In the rows, 128 means zero.
Named turns come first, each shown by rows before and after it. Which turns, in which order, take the first row of each pair that follows to the second? Write the first one first, as in the answered first pair.
turn mos:
[136 117 125 111 122 129 131 126] -> [117 114 130 122 123 120 124 129]
[ 99 118 141 122 119  91  91  87] -> [119 140 117 118 150 136  72 168]
[135 130 145 142 109 160  96  97] -> [128 131 143 148 111 159  91 114]
turn gom:
[159 121 139 124  95 141 155 112] -> [136 117 131 144 101 132 174 125]
[158 145  95 111 161 166 123 185] -> [191 140 128  72 136 152 110 111]
[115 121 142 147 123 130 108 144] -> [123 123 151 135 120 130 102 137]
[ 86 104 105 174 128 106 200 106] -> [105 130  89 165 159 151 154 200]
turn Gumi:
[165 125 131 102 109 145 114  90] -> [157 123 140 100 111 142  90 100]
[106 102 169 158 126  92 107  86] -> [149 135 133 145 161 154  88 186]
[168 118 125 101 117 134 145  86] -> [138 111 154 100 118 126  80  99]
[112 145 146 145 104 106  45  97] -> [179 178  85 133 131 162 100 159]
turn Namo:
[113 117 147 129 121 108 134  99] -> [123 124 115 138 136 125 168 131]
[ 81 114 157 145 115 112  99 113] -> [ 84 122 112 170 132 128 154 152]
[ 78 128 122 157 138 116 108 158] -> [ 99 140 113 146 145 134 103 179]
[105 102 120 113 110 112 152  90] -> [125 117  85 115 128 140 174 129]
turn sef:
[141 141 129 105 133 153 129 156] -> [111 122 159 110 115 120 106 116]
[126 132 142 144 107 136  81  95] -> [164 141 110 137 111 153 135  97]
[111 136 157 131 130 147  91 149] -> [130 127 149 131 109 131 154  83]
Pairs:
Each pair is 2 to 3 turns apart.
[134 171 175  72 116 107 124  41] -> [ 24 155 164 148 147  88 103 130]
gom sef sef
[157 135 109 163 119 136 173 144] -> [184 146 112 140 122 151 153 142]
sef gom Gumi
[173 142 118 120 137 173 106 167] -> [144 115 138 139 100 121 165  69]
gom gom
[162 129 128  92  98 108 163  83] -> [ 74 113 150 136 115  86  93 145]
gom Gumi
[ 89 126 145 147 136 120  85 157] -> [123 137  98 157 139 141 165 164]
Namo Gumi
[132 120 113 139 153 140 112 187] -> [177 127 109 113 146 156 134 158]
Gumi gom gom
[143 143  84 178 126 140 201 143] -> [ 98 115 174 152  94  89  95  71]
Namo sef gom
[200 149 137  65 111 161 118 122] -> [161 156 118  99 136 173 102 199]
gom sef
[137 128 116 126 118 114 166  75] -> [113 139 116 135 149 143  93 174]
gom sef Namo
[134 116 111 147 164 140 107 176] -> [185 121 105 117 151 151 139 135]
Gumi Namo
[125 131  95 138 138 154 160 164] -> [ 91 116 141 135 129 131  88 154]
sef gom
[134  94 161 115  86  78 119  34] -> [217 137  86 102 120 158 188 115]
Gumi Gumi
[104  84 146 132  68  76 143  53] -> [ 72  79 139 156  77  69 140  81]
gom gom sef
[176 134 116 100 117 139 148 111] -> [108 111 158 119 110 106  92 108]
gom Gumi
[179 141 101 102 131 149 190 117] -> [ 97 114 103 160 131 107 203 120]
Gumi Namo
[ 66 121 128 173 147 129 111 188] -> [145 141 167  91 134 152  48 148]
Namo gom
[147 111 122 119 126  92 213  72] -> [126 120 172  92 153 116  44 161]
sef Namo
[ 99 113 119 150 122 118 159 122] -> [ 89 109 134 147 120 111 131 116]
gom sef
[ 42 102 153 156 129  89 133 119] -> [ 55 103 133 161 127  88 175 110]
gom Gumi Gumi
[160 127  85 124 133 126 195 119] -> [192 134 122  75 132 143 122 116]
Gumi sef Namo
[ 96 106 173 137 108 102  86  91] -> [123 143 124 140 151 162  89 196]
Gumi Gumi sef
[168 143 161 106 119 142 115  82] -> [177 143 151 112 118 141 139  81]
sef Gumi
[177 106 143 119  93  85 175  36] -> [113  90 185 137  97  63  94  58]
sef Namo gom
[104 125 129 155 155 126  96 163] -> [146 119 130 135 123 111 156  76]
Gumi gom mos
[140 119 148  63 125 140  94  98] -> [112 119  89 125 142 137 198 127]
Namo Namo
[110 132  98 156 147 148 155 183] -> [ 76 104 152 149 115  95 122  98]
gom sef gom
[ 69 108 122 163 154 135 119 187] -> [ 89  94 171 126 112  97 116  67]
gom Gumi Gumi
[200 151 103  79 123 156 150 111] -> [180 135 135  75 103 126 137  59]
Namo sef gom
[158 122 104 121 144 141 193 103] -> [ 68  97 147 155 145 102 115 122]
Gumi gom
[166 151 108  97 142 139 147 131] -> [143 140 104 121 133 119 179 108]
gom gom
